Each path below is one point turned by a fixed rotation once a step. After each direction that follows a path, write how fast that rotation turns it, in deg/step (0 if it stays still).
Each turn is a multiple of 5 degrees from 10 to 175, or 0.
Each row of a path follows its step; steps can be skipped.
Rotation 1:
step 1: [-30  -8  10  25  16   2  10  17 -18   4  -6 -17  -3 -21  41  24  18   2
  21   6   3   4   8 -37   2  19  28   1  16 -12 -23  23 -20   5 -18 -43
  -4  -6  -8  -4 -11 -12  21   2  -8  12]
step 3: [ 26   6  25   3  21 -10  21  20  20 -17  19  11  -2   4 -33  -5 -28  17
  -3 -14  -5   1  20  17  15 -11 -15 -10  17  -7  26  44  -9  -7   4 -28
  29 -16   3  25  -1   6  -3  -3 -26  18]
step 4: [-36  -7   9  -1  21   6  -3 -14   9  12   4  19   9 -19  13  19 -10 -12
  21  -1 -18  29   6  -5 -13   6  41  15  13  -2   5  26 -27  19   1 -20
  53   1   7   4   6  21 -21   6   2  20]
step 5: [ 18  -2 -15  33  -4  11  -1  -4 -28  15 -18 -15  28   6  24  16   5 -10
  10 -30  -6 -18 -10 -27  -4   1   8  15  49   7   4  20 -34  11   2 -10
 -12  -2  26 -13 -15 -17  -1   7   8  25]
step 6: [ 43   6  -4  16   9  -7   6  11 -15 -16  -1 -21 -46  -8  -8   8   9 -16
  14  -5 -28   6   2  -2   0   9 -33   8  -7   6   5  40 -30  -7  -7  -7
   6  -1 -25   7   1 -34   2   2 -35  13]
step 9: [ -2  -2   7  38  12  11   3  21 -36  -5 -16  -5   4  11  14  -9  -8 -10
  42 -15  -9  -2  15   1 -12  -8 -31  12   8  10  11  55 -18 -17 -11  19
  18   2  15 -29 -13  10 -12   6  -3   3]
step 10: [ 11 -12  19  16   3  13  13  33   3  -2   1  10 -32 -24 -12   7   9 -19
  14  -3   8  -2 -18  -7  17  26 -17  -1   7  20  32  17   1  35  22 -44
  15   0  -6 -17 -14 -12   0   6 -19  32]
step 11: [ 32 -26 -12   1  45   4  13 -19 -15  18  -3   4   6 -13  20   1  -1   4
  -9  22 -21   8   6  -2  -1  10  20 -20   1  -3  -1  16  -6  18  33 -15
  17  -7  17  33  21 -34 -35   6  -3  22]
step 12: [ -4 -13 -17   9  15 -29  12   8 -34  12  -5 -27  24  17  -9  17 -16  28
   3 -15  -5  21  21 -24   6 -20  12 -23   3  -7   8  36 -21  10 -41  -2
  -1  -1  10  -6  -3   3  -1  19 -26  22]
step 14: [ 31 -11  29  25   4  22  15  17   7 -14   6  39  15  -4  32   3 -16  15
  -3  21  -2 -13 -31 -23   4   7 -12  -1  12  -1  13  23 -14   1  20 -22
  17  15  11  19 -27 -27 -17  11  -6   5]
Directions:
[  1   0   3   1 -10 -11   2   6   3   6   3  -5  -1   2  13   4  -5  13
   5   4   2  -4   1   8   6   1   1   0 -10  -6  -3   0  -2  -2  -8  -1
   0  -5  -1   8  -3  -3   5   2  -4  -9]  65
[-3  7 -8 -3  0  0  2  9  8  0  3  1 -6  7 -7 -2  4 -2  1  1 -7 -1 -3 -1
  8 12 -8  0 -6  1 -6  6  0 -1  4 -9  3  8  8  2  4 13  2  7  1 -2]  110
[ -2   0  11  11  -4  -4   6  -3 -12   8  -5   7  -6   8  -5  -7  -1  -4
  -5  -3  -2  -1   0  -1  -2   1  12   7  -3  -5  -6  -3  -5  -3   4  -3
  -4  -2  -2  -6  -1   6   2   9  -3  -4]  90
[ 9 -3  9 -3 -2  4 -8  0  4 -5  5  0  6 -2  8 -9  1 -2  2 10 -1  6  6 -7
 -2  7  0 -7 -2 -5 -5  7 -8 -4 -5  6 -2 -1 -7 -8  6 10  1  4 -5  5]  135
[ -2   5  13   7  -2  -3   4   3  -3  -1  -2  -8   5  -1   3   4   9  -1
   6  -2   6   7  -6  -4  -8  14 -10  11   2   1   2  -1   2  -3  -5   2
  -6   7   5  -2   3  -5   0  -2   7  -2]  90
[  3 -11  -7   8  -3  -4  -6  -9   3   6   1  -4  -9 -13  -2   5  -9  -8
   2   5   2  -7  -4   4   3   9  -1   2   3  -6  -1   3   2   0  -1   1
  -3  -2   6  -7  -1  -2  -1   7   7   5]  70
Rotation 2:
step 0: [ -8  36  -4 -10  12  11  -8   6  16  19 -24  18  -1   3  14  31  -9   2
  37 -13   1  -4  14 -32  12  25  19  -1  -7  -1  10  -4  18   1  23 -16
  14 -12 -23  20   2  16   3  25 -51   1]
step 1: [ -5  -5   7   7   5  17  14 -10  44  13 -30   8   3   5  11  14  -1  17
  28  -1  18   4 -16 -22  14  22  13   3   0 -16  27   9  19  -2  39  -8
  20 -33   5  -9 -10  14 -18  -3 -38   8]
step 4: [-10   5  -1 -14  42  -9 -10  27  -7 -13   1  -6  38  10 -15  11 -17  27
  36 -21  16  20 -12   8   7  -5 -13 -11 -13  -6  20  -7  27 -32  15  -1
  -7 -10 -15 -19  19  -1 -27  18 -13   7]
step 7: [ 16   4  -9  -7  27  -7   4  31  23  24  -5  30  13 -10  -4  13 -11 -10
  13  12  29 -10  11 -29   8  13  16  25  14  -3   5 -15  35  18  29 -16
  -6 -14  10  -5  -5 -14 -16  43 -12   0]
step 8: [-11 -23 -12   2  12   4  10   5  46  12  -4   4  28 -13  -1   1  10  24
   1   6  20   0  -7 -22 -10  17  -7  11   6 -12 -10  13  41  -4  28   4
  -9 -28  32  -1   5   2 -24  47  -8 -17]
step 9: [-17 -32 -17 -12   4 -10  23  17  11   3   4 -31  27  -1  -2 -14  13  32
 -14   3  20  11  -2  17   7   6  10   4  18 -40 -20  32  14  -7  20  -7
   5   6  14   0  -5   8 -43  26  -1 -14]
step 10: [ -4   8 -14 -34  27 -22  17  27 -18  10  10 -33  33  -7  -7  16   1  20
  -3  -9   2   4  21  12  10   2  26   2  16 -35 -10   1   5  -5   9  -5
 -12  24 -26   8  -2   0 -27  36  11 -20]
step 11: [ -7  29   4 -29  21   0   7  12 -15   5 -14 -17  15  -9 -22  15   9  24
  31 -23  -5  10   5   1  -9   2  15  -5  13   5  18  -6  26 -14  25  -1
 -10   1 -24  31   6   9   5  51  -6 -31]
step 12: [  0  -3   5  -1   5  14  20   6  -1   8 -47 -20 -14  -9 -24  -9   9  27
  34 -11   5   8  -3   2  -7   0  28   3  21  -2  48   4  15   2  42  -7
  16  -1   4  14   6  -3  -5  23 -17 -28]
step 14: [-15 -18 -27   2  -3   8  16  24  22  33  -3 -16  10 -14   6   8 -12  -6
  22  -3  10 -18  53 -22  31   9 -11  -1   8   3   4  12  25   5  16   3
 -11   9  -6  -1 -13  -1  11  42 -26   1]
Directions:
[ -2  -3  -1  -7   5  -2   3   2   7  -7   3  -5   9   0   5  -2   6   3
   4   5   6  -1  -8   7   0  -1  -5  -1   2   1  -1   2  -3  -5  -6   8
  -5   1 -17   2  -6   4  -6  -5  12  -6]  55
[  2   0   0   3   1   5  -2   9   7  -3  -3   0   0  -9   2  -2  -3  -5
  -1   9   3  -5  -1  -5   0   4  18  -3   7  12   7   0  -5  -3  -5   3
   2 -11   3   8  -4  -3   0  -4  -4   0]  60
[  6  -2   1   0  12  -3   2  -5   4   1  -2   2   1  -4   0  11  -5   4
  -3   1  -5  -3   5  -2  -4   1   7   4   0  -8   6 -11  -7   0  -2   3
  -6   1   1 -14   4 -11  -3  -6   8  -3]  130
[-12   4   3 -12  -2   7  -3   6  -4   4  -1   7  -3  -5  -2  -1   4  11
   4   6  -1  -1   4   1  -5  -3   0 -10   5  -4  -3   2  -6   0 -12 -10
  -4  -2   0  -9   2   3  -3   0  -4   5]  65
[-16  -1   6  -2   1  -5   9   0  -3  -3  -9  10  -2  -5   2  -7  -3   3
  -1  -6   0  -8 -10  -6   4   0   0   2  -3  -3   4  -3   4  -7   4  12
  -4   1   8   2   8   6   2  -3   2   1]  100
Rotation 3:
step 2: [ -7  37  43   8 -16  23  10  14  20  16   6  -4  11 -19 -21 -38 -37   6
 -12 -18   1  28  10   7 -18 -14  -6 -29   1   4  34   5   4 -10  -1  17
  24  -3  10  14 -21 -32   2  -9 -29 -15]
step 4: [ -7 -31   1 -24 -24  15 -15  12 -41  19  -9 -29 -15  -4   0   9 -17 -23
  22  -9 -28 -32  17 -23 -39 -21  20 -13  16  26 -10 -21 -26   6  27 -17
  -2  27 -18  14  -1  -4  14   9  -4   1]
step 5: [ -4 -26  44  -9 -12   6  17  18 -28 -17  -8  -8 -35  16  23 -15  -1  27
 -10 -13  22   2  23   7  33  -8 -30 -11 -16   4  19  10 -21  17 -10  -8
  39  19 -11  -5  15 -16 -23  -2 -30  15]
step 6: [ -5  27  18  24  -2  -7 -10 -35  -4  11  17  -3 -24 -21   7  18 -28 -25
 -14 -33 -23  12  13  -7   1 -12   1 -27 -20  -7  29  -7 -12 -51 -26  12
  17 -23   5 -31 -24 -17 -10  11  -7   3]
step 7: [ -4  25   6 -11  29  22 -17  16  11  48 -11  -2 -23  22  21 -19 -14  24
   6   2 -17  27  10 -23 -27  11  25 -15   4 -12 -10 -23 -12  -5  10  13
  11   2   5   0   6  16  35 -30  -3  45]
step 10: [  7  14  17  17  21  -7 -23  24 -26  36 -26   5  11  -2  35 -17 -32 -30
 -18 -32 -20   7  12   6   1  -9  -6  -4   0  13  25   9   4 -10 -21  17
  29 -14  11 -11  28  24 -15  37  -4  14]
step 11: [  9   0  25 -17 -18  10  -5  42  16   7 -10   1 -20  -4   9 -18  -3  42
  -8 -14 -45  31  16 -27 -29  15 -16 -10   4 -28  -8   6   0 -34  12  18
 -17  -3  -1 -17 -35 -16  14  11   7   1]
step 12: [ 12   4  29 -51  17  -3 -34  -9  44  -6  14  -4  -4  -3  13   5  11 -22
   3 -18 -14 -15  -8 -15  17 -25   7  -3  19  16 -30   1 -15  11  11   3
  35  21 -31   6 -35  -1  -1  -9 -14  27]
step 13: [-25 -19  22  24  -3  -4  22  28   9   2 -28 -25   1 -18  16  18   1 -22
  18 -23  -7 -20  16  30 -21 -28 -16   7  -4   9 -11 -22 -37 -22  20 -21
  22   3  20   5  22   3  15 -17 -37   3]
step 15: [ 16  17  12 -13 -32   8 -22   1  18   2   1 -49  11 -23  -3 -36   1   7
 -25 -25  -7  22  40 -14 -14  -5  31 -22   5  -9  15 -13  -1 -38 -19  14
   2  11 -22  -2 -22  21 -17  -9  -4   3]
Directions:
[  6   0  -2   6  -4  -2   2   0   5   0  -9  -1   3   8   6   5 -13   7
  -4  11   1   3  -2  -1  -4  -5  -1 -15  -3  -3  -5   3   7   4   7  -9
  -1   2   0  -1  -5  -5   3  -5  -7  -1]  160
[  6  -9   2   0   0  -8  -1  -4   4   1  -4  16  -5   2   4 -10  -3  -3
  -4  -1   4   9  -6   0   5   7   3   1   5   3  -3  -6  -8  13   0   1
  -1  -5  -2   1   1   2 -10  -6  -2   8]  160
[ -6 -10  -2   7   6   0  -4  -1  -4   5  -2  -1   4   2   8 -11   0  -5
  10   2  -6  -6   1  -7   0  -1   2  -7   3 -10  -5   0  -3   2   1   1
  -3  -1  15   3   9   0   6   5   0   0]  115
[  9   1  -4   1   3  -4  -3  -3  -4   1  -1   0   0   7  -4 -10  -9   3
 -10  -2  -6  -7   9  -1   7   3  -2   6  -4  -3   8  11  -2 -10  -5   4
  -7  -2   6   4  -6   1  -2  -4  -8   2]  80
[ 5 -1  7 12 -8  5 -1 -1 -7  8  6  1  3 -8  0  3 -8  3  0  2  2 11  1  3
 12  2 -4  0 -1  3 -4  6 -4 -2 -3 -3  6  5  8 -9  6  7 -3  0  5 -7]  85
[ -6   5  -2  -1   3   4   0  -2  -3 -11   6  10   1   4   4  -1   4  -6
   3   1   6   0  11   3  -1   3   0   0   7  -1  -2   6  -6  -2   8  -9
   5   6   1  -3  -2   0  -6   3 -17  -8]  95
[  2  -3  -3   5   0   5   4   6  -5   0  -7  -1  15  -6  -6  -3   2  -1
  -2   2  -2   7  -1  -6  -7   1  16   2   2   1   7   7   2   2  -5  -5
  -1   6  -5   9   6  -2 -12   1  -1   0]  60
[  0  -2  -2   1  -5  -5   6  -2   0  -5   1  11  -7  -5   2  18   1   2
  -5  -3 -10  -1   0  -1  -4   4   1  -1   2 -13  -2   5  -9  -4  -1  -3
  -4  -2   5   8   0  -6  -3   4   9  -3]  140
Rotation 4:
step 0: [  4   5  26   3  -3 -28 -17  -3  17  30  26  -5  17   7   5  14   1  -6
  -2  -6 -12 -16 -19 -26  24  14 -13 -14   9 -26  -2 -10   0   1 -23 -10
 -12   5  24  -1 -53  10 -36  20  14  -4]
step 1: [  2   4   1 -37  -1 -29  13  -1   0  -9  -8   5 -27  31  11 -28  10  -2
   4  10  22 -12   4  -2 -16   8 -16   7   4   4   7 -52  -5  10  16  15
 -24  33  23 -21 -26   8 -17 -11   5  27]
step 4: [-26   9  -2  13   8   7  -1  16  33  22  -3  22   4 -23  -5  -8 -32   5
  10  -1 -40  25 -18   6  12  22   8  15 -34 -29 -13   7 -21 -30 -14  31
  -3 -11   4   5  -6   1   6   8  11  16]
step 6: [ 19  -3   5 -14 -22  -2  15   1 -26  15 -10  10  36   4   8   8  32  -9
 -34  -5   7 -11 -12 -22  -3 -28 -14   7  10 -12  23 -12  16  -3 -21  14
 -15  15 -12 -33  10  33   4 -22  11 -25]
step 7: [ 11  26   7  -6   8   4  -9 -11   8   4 -11   3  31 -13  -8   3  23 -11
 -30   2  -3 -23 -12   2  -1 -27 -17 -29  15  23   3  -4 -11  41   9   9
  16  33   3  36 -20  24 -13  14  -9  28]
step 10: [ 33  20   7  -4  20 -10  23   3 -24 -17  -1  30  22  17   9 -19 -33  17
 -10   9 -15  24 -14  -4   9   9   8  41  -8  18  -4  12  16  -8  10  -8
  15  -2   5 -44  12   0  23  -7  14   5]
step 11: [  1  16 -13   2  17   1   6  16 -15 -11 -12  26  27 -15 -12   6  12  -1
 -26 -21 -20  -1 -12 -15  14 -26  32 -22  -9 -30 -12   4  -3   0   5  11
 -10  12  14 -13  13 -32  29  49   1  -6]
step 12: [-22   8  14   6  -5   6  -1  -3  -5  -9 -14  -6  17  -4 -23 -11  34  12
 -10  -8  28  20 -13 -40  -2  12  -6 -35  21 -29   5  12 -19 -32 -21  20
  14  14  10  24 -17 -21 -22 -15  21   2]
step 13: [-22  -4  25   6  -5  -4   2  -3  -2  34 -25  17 -20   0  10   3  24  27
  15  -5 -12 -46   9 -18 -11   8 -40  12  30   6  11 -14 -20 -14  -5  19
  -7 -23   3   4 -21  33  -5  -4   5   7]
step 15: [ -6  33  -6 -19 -31  28  -8  -8 -10  -8  14   0   8  16   1  -1 -18 -26
   8  18 -23  -1  -5 -18 -14 -26  31 -13 -29  -3  -4  10 -10   7  11 -49
 -21  12  -9 -14  18  21  15   4   7  23]
Directions:
[ 6 -4  3  3  1  6  1  1 -7 -9  5 -9  6  3  2 -8 -4  5  2  2  3 -2  0 -2
  0  6 -1 -1  5 10  0  8 11 -7 -3 -5 -2  9  1  7 -9 -6  1 -3  6 12]  155
[-2 -8  0 -3  5 -5 11 -4  2 -3 -3 -3  5  2 10  8  7  1 -6 -7  2  1 -2 -3
 -2 -1  9 -6  0 -4  1 -2  9 -4 -3  7  4 -5 10  3 -3  7 -4  7 12  0]  60
[ -7  -9  11   5   1   4   6  -1  -4   5   1  11  -6   0   8   1 -12  -2
 -12   3   0   3  -9  -1   4   2  -9  -6   6   3  -5  -4   1   4   0  -5
   6   3  -4  -1  -4   3   1   1  -1  -3]  110
[-7  2  9  1  5 -9 -4 -5  9 -6  0 -3  0 12  2 -3  2 -4 -3  3  1  4  2  4
 -4 -5 -3  7 -4  3 -3  5  3  2  0 -4  2  5 14 -7 -6 -8  8  4 -4 -7]  45
[ -4   0  -3 -10   7  -2  -1  -6  -3  -5   5  -1   4   1  -4  -5   4  -5
  -7  11 -11  -1  -3  -7 -10   6  -2   3  -5   3  -9  -2  -7   3  -4   1
   7  -8  -4   8   2   0   1  -7   6   3]  135
Rotation 5:
step 0: [  5 -17  -6  35  13  28   7  32 -10 -21 -16  24  31  -5  -4  11 -22  39
  -6  22 -14 -13  -8 -16  10   3  -2 -13 -31 -18   0  17  38   3  14 -29
   3  19  31 -12 -10  -4  10  -8   0  11]
step 1: [  1  32  15  13 -11   1 -21   8 -36  30  10   9  28 -17   9 -46  -4  21
   2  25  -1  28  21  -5   9  25  -1  13  10 -38 -11 -21 -14   6   1  -4
  13  18 -19  11  24  -9   1  15   7 -14]
step 3: [-35  -5  35  -4 -11 -11  11 -17  33 -17 -41  10  11 -15   7  32  19   2
  12  15  -8 -21 -26  14 -22   7  24 -28 -19  -4 -19  29  -4 -16   4  19
 -37   5   4   1   9   5   3 -19  18   5]
step 7: [-11  16   1  16  -8  -3 -25 -33   5   0   3  -8 -56 -25  -8 -20  -1 -47
  10  -1   3  15 -21  -3   8 -15  -2  14 -23  18  -5   6 -22  16  19  -7
  31  23   3  -8  -4  14 -20 -37  -8   1]
step 9: [ 29  28  20 -25  20  18  -2   1   5 -20  15  -6  38  25   7 -11  -9  20
  50 -14 -20  18  30 -15  -4  34  18  -2  -2   7  -9   2 -20  -6 -33  -7
  -3   6 -23  -6 -17  -3  -1  20   9   0]
step 10: [ 19  15 -38 -16   3 -11 -23   4 -10   4  -5 -10 -26   5 -47  -8 -19 -16
 -24  -8 -15  -2  35   4  33  28 -10 -27  11  10   2  10   1   9 -20  -1
   1  19  36   0  -1 -10  -1 -12  26  26]
step 11: [-15   1 -17  30 -35 -48  32  28   4  11  -3   4  14 -38 -11   7  -1   1
 -29  25   8 -16   1  12 -15  34   0 -11  -6  16 -15   0  -1  -1  15   5
 -15 -13 -14 -30   3  13 -25  -2   8   2]
step 12: [ 24  18  32  30  -3   5  -4   0  43 -13  -5   2  -7 -14  18 -31   0   4
  23  12  -6  17 -33  10   6 -18 -19  15 -30   2   2 -39  -4   0   3 -21
  22  -3 -13 -46  -4 -12 -15 -11  -7  11]
step 14: [-18  -4  14   2 -22 -25  -6  -5  -7   2   2 -10  28  -5  15   3 -10  -8
  21 -29   7  -3  45 -18 -17  36   7  32  34 -35   2  20 -15   0 -20   2
 -27 -13 -29   3  -5   0  13  -3  25  -5]
step 15: [ 16  -6   1  -1  13   6 -22 -13  27  -1 -23 -23 -18  -3 -35  14 -35 -41
 -21 -17   2  31 -14  17   3 -11  -8 -28   2 -25 -17   2 -11  18 -30  -8
 -24 -16   0 -21 -16   2   2 -27  17 -10]
Directions:
[ -1   9   3  -4   9   4  -8  -5   7  -1   8  -2   0  -6 -11   1  -1  -6
   1   5   9   2   0  -7   2   1  -9   6   1   3  10   2   1  -6   2  -2
   0  -1   3  -9  -8  -6  10  -5  -6   1]  140
[ -1  -6   0   3  -3  -3   0   2  -8   4  14  -1  -2 -14  -3  -4   3   2
   0  -1  -3   5   7   6  -4   0  -4   7   8   3   3   3  -5   6  12   8
   2  -1   5   8  -2   1   4  -4  10   4]  115
[ 5 10 -5 -4 -5 -1 -4 -1  6 -6  0 -9 -1  0  1 -8  0 -5  6  6  0  6 -4 -2
 -9 -1 11  2 -3 -6  4 -5  2 13  0  5  6 -5 -1 -3  0 -2  6 10  9 -6]  135
[-7  6 -6 -3  9 13  1  8  1  1  0  8  2  1 11 -6 -6  0  2  2 -8  1 11  6
  8 -5  8  8  5  0  5 -2  7 -5  1 -3 -3  2 -3 -1 -5  2  2  3  7  2]  85
[  1   0   0   0   2  -2  -3   3   2  -6   5  -4   2  -1   4   4 -13   2
  11  -2   5  -5  -3   3  -3   5   8   0  -3  -1   5 -13  -1  -9   1  -2
   0  -4  12  11   6   6   0  -6  -5   5]  80
